R: 3 groups of rows, each row roughly a mix of its group's hidden directions:
R (111 x 10):
[[-1.16 -2.89 -2.30 -1.02  1.24 -1.95  0.05  3.04 -0.05  1.73]
 [-0.57 -1.06  0.29  0.74  1.48 -0.89 -3.59  1.15 -3.51  1.43]
 [-1.30  0.75 -1.13 -2.72  0.22 -3.03  0.86 -0.94  2.45  2.42]
 [-1.33 -1.79 -1.31 -0.88  1.32 -1.26 -1.14  3.45 -1.30  2.82]
 [-2.26  1.54  1.65 -1.40 -3.06 -2.41 -1.51 -1.26  1.19 -1.01]
 [ 1.48  1.27  0.49 -2.92 -1.28  2.43  0.84  2.27  2.59 -0.94]
 [ 0.23  2.68 -3.62  0.08 -2.20  1.09  2.25  0.62 -0.32  1.33]
 [ 0.78  1.61  2.34 -2.41 -1.18 -4.20  0.13 -0.21  0.17 -0.22]
 [ 0.94 -0.17  0.75  1.93 -2.99 -1.53  2.13  2.67  0.06 -2.33]
 [ 0.18 -1.68 -0.51 -1.31  1.40 -1.33  0.59 -3.45 -1.96 -3.01]
 [-2.23 -1.11 -1.22 -2.63 -0.53 -1.60 -0.16  3.19 -0.71  2.33]
 [-0.15 -1.18 -3.49 -0.62  1.14 -2.56  2.07  0.64 -2.18 -1.54]
 [-1.24  2.88 -2.15  0.61 -0.28  1.04  1.20 -2.05 -2.61  2.28]
 [ 2.36  2.34  0.60  2.19 -2.16 -1.70  1.17  1.92 -0.39 -2.16]
 [-0.90  1.27  0.75 -0.82  1.83  1.80 -1.55 -1.36  1.49  4.11]
 [ 1.80  2.58 -2.13  0.43 -0.67 -2.42  2.60  0.77  2.26 -0.52]
 [-1.61 -0.09 -3.30  0.87  2.08 -2.48  1.62 -2.07 -0.79 -1.20]
 [ 1.67 -0.31  2.85 -0.75 -0.92  2.17 -0.69 -1.56 -2.95  2.21]
 [-0.16 -1.30 -3.47 -1.58  0.97 -1.28  1.51  1.54 -2.21 -2.29]
 [ 0.80 -0.98 -0.44  2.29 -1.70 -3.13  2.31  1.66 -1.32 -2.01]
 [ 1.63  0.61  1.25  2.33 -0.31  0.37  0.59 -3.68  1.09 -2.88]
 [ 0.08 -1.69 -1.99 -1.87  1.31 -1.78  2.87  0.41 -2.44 -2.02]
 [ 1.16  3.29  1.92  0.62 -1.29  2.57 -1.29 -1.88 -1.71 -1.00]
 [-1.06  1.83  0.94  2.39 -3.79 -1.05  0.60  2.14  0.79 -1.27]
 [-1.87 -1.66 -2.63  0.70  2.01 -1.76  0.78  0.82 -1.21  3.18]
 [ 2.24 -0.30  1.23  0.72 -0.47  1.68  2.18 -0.07  3.45 -2.61]
 [ 0.05  1.18  2.59  1.51 -1.47  2.34 -3.03  0.09  2.21  1.25]
 [-0.89 -2.33  0.23  1.55 -2.58 -2.47  0.92 -0.48 -3.22  0.86]
 [ 0.43 -3.35 -0.56 -0.80  3.10  1.43  0.34 -1.25 -1.95 -2.03]
 [ 1.03 -1.40  3.41  1.42 -1.99  0.44  1.20  1.19  1.70 -2.66]
 [-2.67 -2.34  2.36 -1.93 -1.71 -2.36  0.44 -1.05 -1.39 -0.15]
 [-2.18  0.87  2.65 -2.19  0.11 -0.17 -3.69 -0.18  0.90  1.32]
 [-1.90 -1.75 -1.56 -1.55  0.53 -1.38  0.32  3.41 -0.62  2.79]
 [ 1.25 -0.13  2.31 -1.18 -1.31  0.35  0.81 -0.60  3.57 -3.12]
 [ 1.40 -0.86 -1.11  1.86 -1.92 -3.20  1.75  1.00 -1.97 -2.10]
 [-1.08  1.24  1.15 -0.69  1.51  2.60 -1.93 -0.93  1.73  3.54]
 [-2.39  1.12  1.91 -1.27 -0.15 -0.39 -1.83  1.71  1.89  3.38]
 [-0.49  2.28  0.90  1.29 -1.12  2.19 -2.47  0.40  2.94  2.19]
 [-1.60  2.37 -2.90 -0.42  1.28  0.98 -0.70  0.72  2.12  2.96]
 [ 1.95  1.15  1.94  1.87 -2.46 -1.05 -2.18 -0.51  2.39  1.84]
 [ 0.95 -0.59 -1.05 -0.68 -1.84 -0.65  2.61  0.93  4.02 -1.77]
 [-2.33 -0.22  2.16 -0.88 -3.61 -2.62  0.03 -0.95 -0.50 -1.30]
 [ 0.82  0.21  1.95  1.57 -0.04  3.18  3.70 -0.80  1.09 -1.03]
 [ 1.67 -1.96  3.32  1.42 -2.07 -0.85  1.08  1.27 -2.08 -1.37]
 [ 2.15  1.33  1.01  2.52  1.36  2.18  0.09 -3.26  0.31 -1.59]
 [ 0.06 -2.30 -0.46  1.09 -0.61 -1.02  0.20  1.18 -1.98 -4.49]
 [-0.40 -2.24  1.95 -2.03  2.18  0.42  2.48 -1.19 -2.81 -0.41]
 [-1.13 -2.85 -2.33  0.27  1.53 -1.87  0.90  2.72  0.16  2.16]
 [ 2.24 -2.65 -0.73 -0.27  2.83  1.48  2.42 -0.24 -1.91 -1.11]
 [-0.52  3.52  0.00  0.34 -2.54 -1.77 -0.55  0.96  2.46  2.01]
 [-1.20  1.05 -0.06 -1.53  0.65 -0.02 -3.29  0.97 -3.41  2.21]
 [-0.39  0.27 -0.50 -0.25  2.68  2.25 -3.35  0.15  0.54  3.06]
 [ 1.27 -0.83  1.78 -0.40  1.20 -1.60  0.20 -3.81 -1.73  2.54]
 [-1.43 -0.70 -2.05 -2.98  1.89  2.32  0.81  0.75 -1.96 -1.99]
 [-0.42 -3.45 -1.40  0.98  2.60  0.34  0.41  0.79 -2.09  2.58]
 [ 1.62  1.77  2.36  0.22 -2.24  1.44  0.64 -1.66  1.76 -2.99]
 [-0.43  2.12 -0.15 -0.11 -0.62  3.11 -3.46  0.07  2.18  1.46]
 [ 2.63 -1.84 -1.76  1.26  2.57  0.97  2.66  1.14 -1.60  0.45]
 [ 0.68  0.01 -0.95  1.61 -2.34 -2.17  2.00  3.48  0.68 -1.70]
 [-1.22 -0.33  2.17 -1.35 -0.90  0.95  3.99 -0.84  2.56 -0.81]
 [ 1.25  3.03 -2.91  0.86 -1.23  2.24  2.47 -0.93  0.24  0.37]
 [ 0.88 -1.30 -0.24  1.42 -0.85 -0.38  3.52 -0.39  3.47 -1.90]
 [ 2.75 -1.99 -0.33 -1.30  3.65  0.36  2.11  0.06 -1.55  0.18]
 [ 1.22  0.01 -2.72  1.27 -2.31 -2.19  0.11  2.65 -0.22 -2.43]
 [-0.20  1.38 -0.13 -1.29  1.72  0.76 -1.00 -1.51  1.16  4.68]
 [ 0.02 -0.40 -2.95 -0.56 -0.46 -1.39  1.00 -0.48 -1.03 -4.47]
 [-0.94  3.09 -2.40  0.58 -1.03  1.19  1.78 -1.32 -2.15  2.26]
 [-1.17 -3.67 -0.11  2.65  0.83 -2.03  0.42  1.89 -1.57  0.89]
 [ 1.56 -1.25  1.59 -2.58 -1.72  1.78  0.75  3.00 -1.04 -1.92]
 [ 0.70 -0.61 -3.87 -0.78 -0.23 -2.30  1.53  2.05 -1.69 -1.56]
 [-1.10 -0.27 -0.25 -0.69  2.34 -4.21 -0.73  2.50  1.23 -0.57]
 [-1.71  1.82 -2.35  0.50  0.17 -0.52 -1.43  0.16  3.49 -2.66]
 [-0.55 -1.79 -1.22 -2.43  0.81 -0.88 -0.40  4.14  1.05  1.71]
 [-2.20 -2.23  0.38  0.62 -2.61 -2.10 -0.43 -1.38 -2.53  1.91]
 [-0.06  0.78  2.65 -1.58 -3.13 -0.65 -1.08 -2.80 -1.21 -1.67]
 [-1.42  3.07  0.83 -0.52 -0.81  0.77 -3.51 -0.05  2.73 -0.37]
 [-2.19 -2.32  2.73 -1.86 -1.58 -2.36  0.45 -0.86 -1.71 -0.75]
 [-1.31  0.84  0.87 -1.68  1.96  3.16 -2.02 -0.96  1.55  2.52]
 [ 0.60  1.40  1.20  0.77 -2.84  3.03 -2.26  2.33  1.20 -0.22]
 [ 3.70  1.20 -0.74  1.92  0.98 -0.37 -0.42  0.47 -1.42 -3.27]
 [ 0.95 -3.36  1.39 -0.20  0.69 -0.80 -0.24  3.22  2.50 -1.27]
 [-0.38 -1.94 -0.32  1.45 -0.88 -2.22 -0.91 -0.40 -3.27  3.19]
 [-2.44  1.35 -2.71  1.40  1.79 -0.99 -0.02 -2.86  1.68 -1.16]
 [-2.21  1.91 -1.28  0.50 -0.49 -0.95 -0.68 -1.77 -3.53  2.45]
 [ 0.77  0.79  0.29 -2.28 -1.70  2.87 -1.94  2.35  2.26 -1.26]
 [ 2.03  0.29  2.31  0.20 -1.11  1.51  1.17 -0.63  3.05 -3.08]
 [-0.59  2.13 -2.85  1.15  0.67 -2.35 -0.11 -1.80  2.29  2.20]
 [ 1.79  0.26  2.79  1.28 -2.51  1.08 -2.28  1.95  0.89  1.93]
 [ 1.92  3.18 -0.56  1.32 -0.66  3.55  1.70 -1.34  0.06 -0.28]
 [-0.12  1.80  0.05 -0.85  0.97  0.53 -1.07 -0.79  2.45  4.54]
 [ 0.63 -0.82 -1.16 -3.10  2.60 -0.69  0.62 -2.10  0.43  3.07]
 [-0.44  1.84 -1.67 -1.68  0.70  1.14 -2.12  1.60 -2.72  2.87]
 [-1.57 -1.55  1.59 -0.39 -3.60 -1.93  0.65 -1.90 -2.27  0.47]
 [-0.24  1.75  0.10  1.90  1.40  1.60 -1.21 -2.14 -3.77  1.45]
 [ 0.30  1.32 -1.85 -0.65 -0.04 -2.32  2.36  0.89  2.13  3.42]
 [ 0.03 -1.20 -0.92 -2.85 -1.17 -1.80  0.85  1.42  3.77 -1.30]
 [-0.93  0.25 -4.05  1.04  1.04 -3.15  1.56 -0.48 -0.13 -1.25]
 [-0.94 -1.04 -2.45  2.29  0.53 -0.06  1.37  1.91 -2.80  2.60]
 [ 1.37  2.67  1.31  0.89 -0.49  0.65 -3.74 -0.15 -0.13 -2.72]
 [ 0.37 -0.87  0.26  2.84 -0.46  3.85 -0.87  0.47 -1.79 -2.32]
 [-1.33 -1.22 -1.55 -1.37  0.68 -2.75 -2.90  2.10 -1.21  1.94]
 [ 0.97 -0.25 -0.79  1.19 -2.46 -2.15  2.55  2.88 -0.48 -2.21]
 [-1.16 -0.52 -1.33  2.64 -0.83  4.05 -1.35 -0.64 -0.12 -1.99]
 [ 2.09 -1.36 -1.65  0.57  2.76  3.21  2.40  0.48 -0.42  0.55]
 [-0.30  3.42  0.01  0.66 -1.13  1.26  0.27 -3.91 -1.78 -0.15]
 [ 2.56 -0.02 -1.53  1.10  3.10  3.10  1.32  1.57  0.28  0.24]
 [ 2.30  1.87  0.97  2.13  0.07  2.09 -0.21 -3.17  0.11 -2.21]
 [ 0.00 -1.14  2.47 -2.69  2.89  0.31 -2.29 -0.23 -1.09  2.02]
 [-3.94  0.61 -0.02 -0.82 -2.14 -0.77 -0.87 -0.15  2.49  2.22]
 [ 0.48  0.40  3.58  0.47 -1.75  2.82 -1.90  1.46  1.57  1.00]
 [ 1.16 -1.12 -0.42  1.20 -2.16 -2.24  2.00  1.42 -1.55 -3.36]]
one row of each group, then the others: which group is each in?
[-1.12  1.83 -1.77 -1.43  0.70  2.62 -2.73  0.54  2.80  0.96]
W
[-2.62 -1.21 -1.43 -2.22 -1.04 -2.40  0.59  2.56 -0.24  2.13]
L
[-0.06 -0.45 -1.71  1.74 -1.72 -3.14  3.35  1.26  0.12 -1.34]
T

[-0.44  2.78 -1.04  0.39  0.26 -1.22  0.39 -2.42  3.20  2.58]
W
[-1.32 -0.86 -1.83 -2.50  1.27 -0.57 -1.04  3.14 -0.81  2.84]
L
[-1.34  2.08 -1.00  0.66  0.94 -0.05 -1.41 -2.35 -3.50  2.33]
L
[ 0.78 -1.82 -0.40  1.34  2.79  2.23 -1.67  0.90 -2.16  2.59]
T
[ 2.73  0.63  0.02  2.29 -1.35 -0.84  2.57  1.40 -1.34 -2.77]
T
[-1.25 -1.15 -2.18  0.99  1.42 -1.24 -1.05  1.91 -2.71  3.06]
L
[-1.71 -2.13 -2.66  1.37  1.50 -1.69  1.87  1.06 -0.81  2.62]
L
[ 1.72  3.79  2.25 -0.51 -0.87 -0.72 -1.61  1.35  0.96  2.10]
T
[ 0.59  0.93 -1.67  2.57 -2.54 -0.79 -2.36  2.04  1.79 -1.75]
W
[ 1.34  2.75  0.33 -3.10 -0.97  2.29  0.44 -0.40  2.61 -1.09]
L
[-1.86 -1.18  2.67 -0.42  0.45  3.06 -3.23 -0.14 -1.15  0.36]
T
